In the rows, zero is written as 128.
Rotation paths and how fast each direction turns (degrees a step):
Each turn is a multiple of 5 degrees from 10 to 175, or 0.
Each row of a path follows its step; steps can be skipped.
Rotation 1:
step 0: [117 122 120 130 127 131 134 134 119 128 124 125 141 125 132 124 127 119
 124 119 117 127 137 134 132 127 117 128 132 129 127 139 130 129 135 128
 128 126 123 131 127 110 122 138 128 125 126 120 126]
step 3: [136 135 124 123 128 132 119 127 131 124 122 129 124 120 139 127 121 129
 129 120 118 133 137 139 128 127 122 124 124 118 121 128 129 126 134 113
 129 126 124 121 137 117 128 126 137 124 128 126 130]
step 5: [137 130 120 133 139 122 126 131 124 128 122 119 126 124 129 126 127 119
 128 131 118 125 129 124 129 114 129 138 131 118 121 127 130 132 131 126
 123 127 122 139 127 120 126 136 127 118 126 116 119]
step 6: [128 126 125 121 130 135 127 129 133 124 135 131 135 132 133 121 127 127
 127 125 124 128 146 129 122 117 126 137 121 126 135 126 143 125 134 121
 125 131 132 123 140 135 126 132 124 126 137 124 121]
step 9: [117 129 114 123 119 138 131 123 137 126 131 123 135 136 131 133 116 128
 121 142 126 122 132 131 123 128 128 132 122 115 137 132 130 128 127 123
 123 126 119 129 127 123 134 125 130 130 134 129 136]
step 10: [134 131 126 133 123 118 134 122 133 137 130 130 117 133 139 131 133 126
 134 135 138 124 135 124 125 119 122 119 131 118 127 130 127 129 128 128
 123 129 115 137 136 119 129 126 127 119 127 122 124]
step 16: [129 128 126 138 124 135 131 140 138 133 121 128 135 125 134 124 139 123
 122 132 127 132 131 129 117 131 114 131 134 128 126 127 121 135 133 128
 128 127 120 142 131 133 135 133 133 126 134 133 133]
step 18: [117 125 115 130 131 127 137 125 118 133 131 132 139 118 124 126 132 132
 120 123 139 130 119 133 118 125 126 135 134 128 129 133 130 122 130 130
 124 134 119 137 115 133 132 130 125 131 127 127 130]
step 21: [135 133 117 128 132 130 120 125 124 128 121 135 131 119 137 121 137 125
 133 129 132 128 114 131 123 130 126 132 133 129 112 127 114 123 125 122
 133 121 121 136 128 124 136 124 132 131 129 126 131]
step 22: [138 131 119 123 136 131 127 141 137 131 139 136 128 130 126 128 119 134
 121 129 129 134 131 131 124 119 132 122 131 137 127 129 123 130 134 122
 133 118 135 132 129 137 135 126 134 133 133 122 131]
Speeds:
[127 127 129 130 129 124 128 128 125 127 125 131 127 130 126 128 128 128
 125 128 131 126 126 125 128 128 131 126 125 126 131 127 125 123 128 127
 127 129 125 130 128 128 126 128 128 129 130 127 127] -> 135
[132 129 131 128 125 128 124 128 133 128 124 130 128 127 129 127 131 126
 127 126 128 130 126 126 128 131 125 129 129 129 127 128 131 126 128 125
 128 129 127 127 130 130 127 129 127 131 128 130 130] -> 80
[130 127 130 127 129 127 128 129 127 127 125 126 128 126 125 129 128 128
 133 128 126 129 126 130 126 126 130 127 127 129 129 127 126 129 127 125
 125 127 131 129 132 131 132 131 129 130 130 125 127] -> 40
[131 127 127 128 126 128 125 131 126 128 127 127 128 130 128 128 127 129
 129 132 127 126 130 131 131 128 127 128 127 126 128 130 132 128 127 128
 127 135 126 127 128 127 129 130 127 125 129 128 128] -> 10
[127 130 131 129 129 131 126 125 128 127 127 126 124 123 130 128 130 130
 126 128 126 128 126 128 130 127 127 129 127 125 128 125 127 127 128 130
 131 129 126 131 130 126 131 129 128 125 126 127 128] -> 160
Rotation 2:
step 0: [126 139 130 133 121 133 131 143 130 129 134 130 132 145 122 132 140 138
 119 124 124 131 127 126 134 139 130 129 131 126 119 127 131 138 124 121
 119 133 124 137 120 126 124 134 127 125 129 124 126]
step 4: [137 131 129 135 125 133 131 136 131 132 131 137 123 141 116 135 123 133
 129 115 119 122 127 137 133 129 128 128 139 119 114 130 126 132 133 128
 128 135 127 129 130 119 135 121 128 124 119 129 121]
step 6: [120 126 138 131 125 128 125 134 137 136 127 131 124 128 121 131 122 128
 120 130 127 125 123 133 125 137 137 142 126 118 129 128 132 125 125 122
 130 144 135 122 134 127 134 125 142 131 119 128 141]
step 7: [131 137 130 132 121 126 125 126 131 133 133 123 131 136 135 124 132 136
 132 132 128 128 115 132 131 132 119 122 129 122 135 128 132 124 128 112
 117 144 116 132 134 117 134 127 126 127 122 124 125]
step 10: [126 139 135 116 132 126 131 137 143 123 125 119 133 136 122 125 126 128
 121 128 133 135 129 129 122 138 131 132 133 122 129 128 128 116 126 127
 128 143 127 139 128 128 119 129 134 123 119 129 133]
step 16: [119 128 135 138 119 131 137 135 136 142 129 134 123 137 125 127 140 132
 122 125 123 123 121 128 137 134 133 134 131 122 127 123 122 130 133 123
 125 132 138 132 126 119 130 125 124 126 122 133 117]
step 17: [136 136 127 122 126 116 123 142 125 133 125 126 128 138 116 127 120 122
 130 128 130 131 120 134 126 137 120 132 136 119 129 125 124 130 137 119
 132 139 130 127 122 126 143 120 132 129 127 125 131]
step 18: [116 139 122 124 127 132 125 131 132 137 128 129 134 140 128 130 130 130
 117 125 129 131 121 127 122 133 141 127 131 116 123 130 138 124 116 113
 126 136 127 133 131 130 125 130 131 129 122 132 137]
step 19: [129 124 132 135 119 126 120 126 142 123 135 131 126 125 122 120 123 141
 131 134 136 129 123 131 132 138 127 129 135 129 126 125 119 131 125 117
 117 140 127 128 139 121 133 128 135 121 123 127 136]
step 20: [133 135 128 128 118 133 132 138 140 133 126 125 133 133 131 133 132 126
 127 121 126 119 129 130 133 125 137 124 129 121 130 132 124 133 130 129
 128 143 115 140 126 119 133 120 126 120 114 121 121]
Speeds:
[128 128 125 128 131 129 127 133 130 129 128 125 128 129 131 131 131 127
 130 129 131 126 129 124 127 127 127 128 128 129 125 129 128 124 125 127
 127 130 129 128 127 127 125 129 127 129 129 128 127] -> 140
[130 129 126 125 128 127 127 128 126 128 128 127 128 127 128 127 126 130
 130 132 130 127 125 130 128 125 127 127 126 131 130 125 126 129 125 125
 125 129 130 128 129 129 132 127 126 127 132 127 126] -> 175
[127 124 129 127 126 129 129 127 131 127 128 125 126 127 128 127 130 130
 129 129 129 127 125 129 126 128 130 125 128 130 133 131 127 126 127 129
 127 132 128 125 129 130 126 129 128 129 125 127 129] -> 85
[127 127 125 129 125 129 124 127 126 129 130 128 130 125 130 128 128 126
 128 128 128 127 128 127 129 128 128 129 126 130 129 131 129 131 128 128
 125 129 125 131 129 126 129 132 131 129 127 125 131] -> 60
[128 129 127 127 130 129 127 129 129 128 127 125 127 127 128 129 126 125
 128 129 126 133 128 130 124 127 127 129 125 125 131 125 132 128 130 126
 129 130 129 129 129 128 127 131 130 131 128 130 128] -> 95
[129 129 127 125 128 129 131 127 128 129 131 127 130 130 129 130 131 127
 128 129 129 132 126 128 130 130 129 133 128 130 130 127 128 130 125 130
 129 127 129 130 131 129 126 127 124 129 126 126 130] -> 140
Rotation 3:
step 0: [120 128 117 126 119 133 123 122 120 128 114 138 129 133 126 136 138 122
 125 144 122 129 127 124 126 132 130 132 128 132 120 128 138 141 125 135
 124 125 128 134 130 142 126 116 114 122 132 113 128]
step 1: [138 118 129 138 139 129 134 128 129 123 129 142 122 123 133 119 130 137
 140 127 123 138 140 122 136 134 121 126 139 109 125 122 133 128 119 125
 124 130 129 127 123 130 113 126 120 121 132 134 125]
step 2: [121 127 134 128 137 130 133 130 134 120 122 134 126 124 127 115 112 119
 112 115 131 121 128 125 131 123 133 125 116 127 115 137 116 127 126 121
 134 130 132 121 126 119 128 138 119 134 126 139 125]
step 6: [116 124 130 132 121 135 123 126 127 129 115 138 121 134 123 130 116 136
 127 130 124 131 122 125 115 139 132 128 112 136 118 117 121 117 131 133
 123 128 128 116 121 126 114 128 127 124 135 123 121]
step 9: [132 128 138 122 123 129 133 121 133 132 136 132 122 125 114 133 127 131
 110 120 129 130 134 128 141 128 124 137 134 133 124 129 136 124 141 136
 135 116 128 132 146 123 134 126 121 134 116 124 120]
step 10: [123 126 118 117 128 136 117 118 137 132 130 136 123 128 131 128 122 130
 141 121 127 135 119 132 131 121 122 112 142 137 129 126 124 118 130 131
 123 113 133 119 127 125 132 129 131 126 142 119 132]
step 13: [120 126 135 134 122 130 134 129 118 136 133 124 126 132 124 120 118 118
 130 125 128 136 147 129 134 135 112 136 127 114 125 123 137 121 132 121
 120 127 120 117 135 132 123 136 130 117 125 129 126]
step 15: [127 143 134 125 132 139 120 121 126 134 136 123 121 124 125 134 143 134
 124 118 127 116 111 127 135 134 136 136 127 136 122 118 130 130 127 140
 123 138 137 135 130 121 134 123 135 131 122 129 130]
step 21: [125 136 133 135 147 126 120 117 130 127 128 122 122 142 128 137 128 124
 108 124 136 122 126 133 124 112 127 132 130 127 119 122 126 125 133 136
 133 116 134 130 126 130 131 130 121 132 129 125 117]
step 22: [126 126 119 127 127 131 123 136 121 124 133 125 118 126 125 126 135 131
 140 125 117 141 114 140 122 134 122 127 129 118 134 125 129 114 131 146
 134 131 134 126 121 127 140 143 124 129 133 121 128]
Speeds:
[127 130 127 128 126 127 129 128 128 129 129 130 127 127 126 128 131 125
 126 128 127 129 124 130 124 131 129 128 126 130 127 125 131 126 131 128
 127 129 126 126 129 127 130 126 124 128 126 126 123] -> 115
[126 127 128 128 127 127 125 129 128 130 125 132 129 131 131 126 127 126
 127 129 125 129 127 126 127 128 130 129 128 130 126 132 127 131 130 128
 127 126 129 126 124 125 131 130 127 129 129 126 131] -> 175
[125 128 125 126 130 125 127 128 128 133 127 127 126 130 125 127 127 126
 127 131 128 128 128 130 128 123 126 127 126 130 129 125 126 126 128 127
 126 126 129 131 126 131 128 127 129 127 128 129 128] -> 100
[130 131 126 125 129 125 128 127 125 124 131 129 128 127 126 127 128 127
 128 130 129 128 130 130 126 128 130 127 127 130 128 129 125 130 130 125
 127 130 128 128 130 124 126 130 126 128 131 129 131] -> 120
[130 127 129 127 128 125 131 130 128 129 130 126 128 127 128 123 131 130
 127 127 128 129 130 127 129 130 125 131 126 127 128 128 126 128 130 131
 127 128 130 129 128 131 131 127 126 127 127 124 132] -> 170
[128 130 127 129 126 126 123 129 130 127 130 127 132 127 128 131 129 130
 128 131 127 128 126 128 131 124 128 129 129 127 127 126 128 127 130 129
 127 129 131 124 130 129 127 128 126 132 131 126 128] -> 65
Rotation 4:
step 0: [126 116 130 144 118 121 137 135 125 128 124 122 128 130 133 126 114 126
 135 119 127 139 121 126 126 129 127 131 126 125 128 141 129 124 124 128
 129 120 119 130 133 129 131 135 125 122 136 120 133]
step 1: [119 128 123 137 125 128 126 136 123 123 128 121 129 118 132 131 118 141
 129 123 133 134 129 127 121 121 131 128 140 117 120 136 125 126 130 125
 126 125 123 144 128 133 129 135 119 129 121 133 126]
step 5: [125 118 134 140 116 132 136 136 144 130 138 128 123 131 125 119 133 132
 126 135 132 140 123 129 133 135 127 125 133 126 132 130 133 134 133 130
 135 127 131 119 123 128 126 141 130 123 123 132 123]
step 7: [119 112 128 133 124 123 131 129 126 123 120 130 122 116 133 129 128 137
 135 124 127 129 130 130 128 117 131 134 130 134 124 136 142 130 129 126
 121 139 136 128 129 140 118 129 122 126 131 134 131]
step 8: [133 125 117 128 122 126 137 129 118 133 122 131 125 116 129 113 130 132
 132 128 130 127 118 141 131 120 131 129 129 122 119 127 129 129 132 136
 125 124 137 135 124 133 113 122 123 132 123 128 128]
step 12: [118 118 119 135 124 130 126 129 130 131 128 132 124 135 135 127 122 127
 135 117 135 140 129 128 121 128 137 130 140 120 128 130 128 135 129 116
 125 117 133 133 128 128 130 140 132 124 137 126 134]
step 13: [128 114 121 137 122 129 128 124 126 134 124 136 124 127 136 138 129 136
 137 128 129 137 139 132 127 118 131 124 132 111 134 137 132 127 130 126
 123 124 127 136 123 128 132 122 118 133 120 129 127]
step 15: [143 129 130 128 121 131 136 135 132 132 129 130 136 119 137 119 123 135
 127 130 130 126 136 130 117 128 135 113 137 131 138 130 123 126 128 139
 123 129 131 127 125 124 116 131 133 133 134 128 130]
step 16: [132 116 128 135 123 129 136 133 127 137 128 119 128 125 131 129 123 135
 129 139 131 125 130 126 130 139 123 129 134 130 135 137 130 123 124 143
 134 132 131 119 131 130 124 142 124 128 137 119 128]
step 19: [127 116 125 136 119 132 137 134 120 110 123 141 124 122 133 125 129 134
 133 133 136 127 125 123 130 127 133 137 123 123 127 131 130 140 127 125
 122 125 128 137 124 135 122 120 125 129 131 122 130]
Speeds:
[124 129 130 126 127 126 131 128 129 123 127 129 126 129 130 126 127 132
 124 130 130 127 125 127 130 128 129 129 127 130 130 128 127 128 130 130
 130 131 129 128 124 127 129 130 126 129 127 128 127] -> 25
[128 129 128 125 128 131 129 128 130 129 129 127 129 129 130 128 128 129
 130 128 128 127 130 130 128 132 126 126 131 129 132 133 130 129 132 128
 127 128 131 125 127 130 127 126 127 126 127 129 125] -> 35
[128 132 127 126 126 125 127 129 126 126 132 126 126 127 131 127 125 124
 128 128 129 130 128 126 127 128 127 127 131 130 127 127 126 128 130 128
 127 127 130 129 130 129 130 125 127 126 130 129 131] -> 130
[126 130 128 129 127 127 130 127 128 127 127 128 130 126 128 131 131 129
 130 130 131 127 130 128 133 128 127 127 132 127 130 124 129 128 127 127
 129 130 126 129 131 131 127 128 125 126 127 126 129] -> 120
[129 129 130 124 130 128 130 129 124 132 129 130 128 126 127 130 129 129
 127 128 130 128 130 128 127 127 130 124 128 125 126 127 127 124 130 131
 127 127 127 128 126 126 130 128 123 128 128 127 126] -> 155
Rotation 5:
step 6: [124 138 128 129 125 125 124 125 130 128 119 137 126 122 123 127 130 140
 130 128 121 129 125 124 126 137 125 138 145 131 122 128 137 125 132 129
 125 133 123 115 134 137 121 121 124 138 134 130 121]
step 8: [132 127 134 124 134 130 126 111 130 125 128 128 118 120 119 135 120 129
 131 133 127 119 141 128 128 131 127 137 127 130 136 123 126 126 127 125
 119 138 130 127 130 125 130 129 118 133 113 137 132]
step 9: [136 138 123 120 133 122 139 133 129 127 123 128 116 125 132 132 118 141
 131 130 123 130 123 126 125 138 119 137 136 140 130 128 125 135 132 128
 129 137 121 130 136 132 131 124 122 133 123 129 126]
step 11: [131 128 144 127 131 121 131 113 130 134 126 121 125 132 123 124 124 130
 135 125 120 126 131 139 132 127 122 129 125 136 126 130 120 128 132 115
 134 131 135 133 130 120 127 139 122 125 121 141 132]
step 12: [137 133 119 121 127 122 133 115 120 125 121 127 127 128 126 132 123 141
 136 121 127 129 122 127 135 139 126 123 127 138 135 132 128 126 122 130
 139 125 135 136 132 129 131 126 128 138 125 130 135]
step 13: [127 130 126 122 120 125 127 133 134 132 112 125 121 134 127 127 138 144
 141 122 125 135 120 127 130 127 132 119 125 129 120 118 127 126 117 117
 131 133 125 126 130 129 137 131 128 129 131 125 132]
step 16: [125 132 131 115 125 132 132 132 130 123 122 130 133 126 135 134 132 138
 131 126 122 130 126 128 135 124 125 123 120 133 124 116 133 141 113 128
 123 131 127 133 122 146 127 125 135 131 126 124 133]
step 18: [124 139 143 132 125 131 130 123 131 135 133 127 132 115 128 124 125 133
 118 131 123 123 128 119 130 131 126 132 126 132 125 135 135 123 129 125
 137 128 129 129 135 135 121 131 144 136 128 137 133]
step 20: [116 130 128 128 132 132 125 121 138 127 118 124 130 110 127 132 132 125
 129 138 121 132 123 136 120 135 140 129 126 124 123 120 124 129 129 132
 121 133 137 123 135 132 134 137 128 134 125 125 136]
step 22: [122 134 132 124 122 133 131 127 132 128 124 130 127 124 129 134 134 133
 122 125 131 129 126 131 134 130 128 129 139 144 124 137 135 118 130 134
 129 137 119 119 130 138 122 129 114 127 113 126 126]
Speeds:
[129 125 127 128 128 129 128 128 128 126 125 130 128 130 131 129 131 127
 128 132 128 124 127 129 126 127 128 123 127 125 127 127 128 127 129 124
 129 127 126 128 129 133 127 129 125 127 128 130 129] -> 115
[126 128 127 131 128 130 133 131 129 126 129 130 124 130 128 131 131 127
 128 128 127 128 130 129 128 130 130 132 126 127 130 128 129 128 127 128
 127 130 127 126 129 128 131 127 128 128 123 126 129] -> 55
[125 128 126 129 124 130 127 130 125 130 124 130 128 128 129 128 130 127
 131 128 129 128 124 131 126 130 128 129 131 130 126 126 126 131 126 130
 127 129 128 130 126 129 127 126 130 127 129 128 126] -> 110
Rotation 6:
step 0: [119 138 129 132 122 136 120 117 126 133 131 138 122 144 131 125 118 132
 134 126 120 115 130 128 112 127 128 131 136 122 126 135 116 131 134 114
 125 127 129 132 125 133 133 130 124 128 127 138 136]
step 1: [129 128 125 138 117 124 121 122 133 121 127 134 132 133 136 126 118 126
 119 121 136 136 134 134 131 122 138 136 147 121 123 134 132 125 129 116
 131 133 117 127 128 144 132 128 115 128 127 132 128]
step 5: [121 133 117 127 123 129 119 129 135 133 139 132 130 141 130 128 127 124
 126 127 128 134 128 137 130 120 129 139 132 135 133 133 115 119 136 119
 126 139 124 135 127 131 126 131 118 130 132 148 115]
step 9: [132 136 130 141 119 126 127 118 143 128 136 137 133 140 124 131 125 142
 117 121 133 121 128 125 127 126 127 145 137 128 128 134 123 122 127 117
 123 137 124 121 119 128 130 130 128 120 127 136 130]
step 10: [121 138 119 124 113 121 130 124 130 128 127 120 136 141 122 130 120 120
 133 127 135 136 132 139 126 117 134 136 134 121 120 143 124 120 125 128
 136 127 122 122 121 129 128 136 128 119 120 132 122]
step 11: [129 136 115 126 128 125 121 126 139 132 129 121 134 132 125 141 110 127
 129 118 123 122 134 122 126 135 134 136 118 124 140 131 117 122 122 121
 132 126 121 128 125 133 132 133 118 131 118 131 135]
step 12: [130 135 112 130 117 129 125 122 133 138 127 141 122 138 127 124 123 132
 124 122 125 126 127 123 131 130 126 139 125 128 125 144 125 130 132 116
 123 141 127 134 120 131 142 126 130 115 121 135 124]
step 13: [124 125 117 135 112 128 125 122 139 118 124 126 132 146 123 127 119 123
 125 123 131 129 116 132 133 125 136 134 137 127 124 135 114 120 124 135
 126 129 122 130 119 135 123 135 123 131 122 129 119]
step 16: [134 127 116 139 116 128 124 117 135 122 133 131 129 144 134 141 118 124
 120 121 123 133 117 120 119 123 135 135 126 129 128 129 125 123 132 121
 121 127 117 139 120 126 128 134 131 129 124 119 125]
step 19: [135 132 124 129 116 117 132 120 134 130 122 122 132 136 138 135 119 120
 132 125 118 134 135 123 123 132 134 136 120 125 122 141 130 126 126 120
 124 126 116 141 124 127 135 138 136 123 115 125 131]
Speeds:
[128 128 127 128 128 129 129 124 128 131 129 129 127 127 126 125 129 130
 128 129 129 121 127 127 128 129 126 131 130 128 125 131 129 129 129 127
 129 129 130 127 127 125 129 125 131 131 129 129 130] -> 120
[128 131 128 131 128 125 128 130 128 129 126 131 125 131 130 128 126 127
 129 131 127 129 126 130 128 127 126 129 129 126 129 126 130 132 122 127
 128 129 129 127 125 128 125 126 129 129 126 126 127] -> 120
[128 127 126 127 130 125 127 130 128 130 130 131 131 122 129 127 128 129
 129 127 131 128 128 130 131 126 128 129 127 128 131 128 126 128 125 124
 126 129 127 131 129 129 129 127 127 130 127 128 129] -> 110
[127 127 127 129 126 129 126 129 130 127 125 126 129 127 125 125 126 128
 129 128 131 129 128 129 127 131 131 127 128 126 130 128 125 132 129 128
 127 131 129 128 129 127 131 123 126 128 129 126 126] -> 35
Rotation 7:
step 0: [134 122 121 130 127 122 139 128 133 127 137 132 132 134 125 133 130 142
 131 117 134 126 125 137 121 124 129 121 135 132 125 137 136 125 123 130
 123 127 133 118 119 118 138 126 134 130 131 136 145]
step 1: [139 121 129 125 127 135 137 129 128 127 130 123 122 133 126 132 131 132
 126 129 132 125 128 136 121 128 128 120 124 123 140 152 117 135 126 125
 137 127 118 140 128 126 132 124 138 126 132 128 120]
step 2: [129 128 140 129 129 128 145 136 121 124 128 126 126 126 130 132 130 123
 118 125 134 123 126 131 122 134 126 129 132 142 110 136 118 133 121 128
 130 149 130 124 129 128 131 132 127 127 127 134 127]
step 6: [129 126 120 129 133 133 138 128 130 132 145 135 125 127 129 131 131 142
 126 113 120 133 126 139 121 130 131 129 131 139 127 132 132 126 125 131
 134 132 132 114 122 123 141 130 122 128 125 123 140]
step 8: [124 129 137 136 126 133 135 133 128 127 127 127 137 126 123 139 127 124
 127 128 128 126 130 130 127 129 137 121 136 132 111 142 118 137 115 131
 132 141 131 133 132 123 136 131 117 116 123 130 127]
step 10: [121 124 120 133 123 127 137 118 126 120 131 128 117 136 116 135 130 127
 139 117 134 133 128 124 124 125 122 114 130 132 119 141 127 126 119 128
 131 122 117 124 119 130 132 121 131 134 122 124 123]
step 11: [136 138 135 125 126 131 134 135 132 133 128 125 126 137 134 134 131 127
 143 126 135 125 127 129 125 126 140 116 137 123 121 138 124 141 120 123
 128 136 125 134 127 116 131 130 126 130 143 132 130]
step 12: [132 122 127 126 128 128 143 136 125 126 145 133 122 131 130 133 132 130
 120 116 119 132 120 142 123 118 122 124 128 132 131 137 126 131 126 124
 133 133 126 123 138 121 130 140 123 129 125 127 140]
step 18: [135 127 126 124 124 134 134 139 133 124 142 129 135 122 128 129 131 123
 125 117 122 127 132 145 119 123 122 125 128 130 132 140 125 121 117 125
 129 137 119 130 134 120 132 125 117 126 122 135 133]
step 22: [123 133 120 122 121 128 140 133 126 124 142 131 119 134 128 134 131 126
 128 112 144 129 133 123 133 125 131 125 119 128 134 143 125 129 123 123
 127 135 132 129 119 127 136 132 136 130 127 120 133]
Speeds:
[127 126 130 126 129 127 128 127 131 130 127 128 128 131 129 129 130 131
 127 128 130 128 128 128 125 127 131 130 130 127 129 125 129 127 126 130
 132 127 129 128 133 127 130 128 126 128 128 128 133] -> 125
[130 128 127 127 128 129 128 127 126 125 127 130 128 128 132 128 128 127
 129 127 127 127 129 130 130 127 128 134 129 124 125 129 126 129 128 126
 126 130 129 124 131 127 128 128 125 127 125 130 128] -> 115
[128 128 128 127 128 126 127 122 124 128 130 128 129 129 128 127 128 132
 128 128 130 128 126 130 126 127 130 129 127 129 125 128 129 128 126 124
 126 123 129 129 125 131 129 129 127 129 128 129 128] -> 110
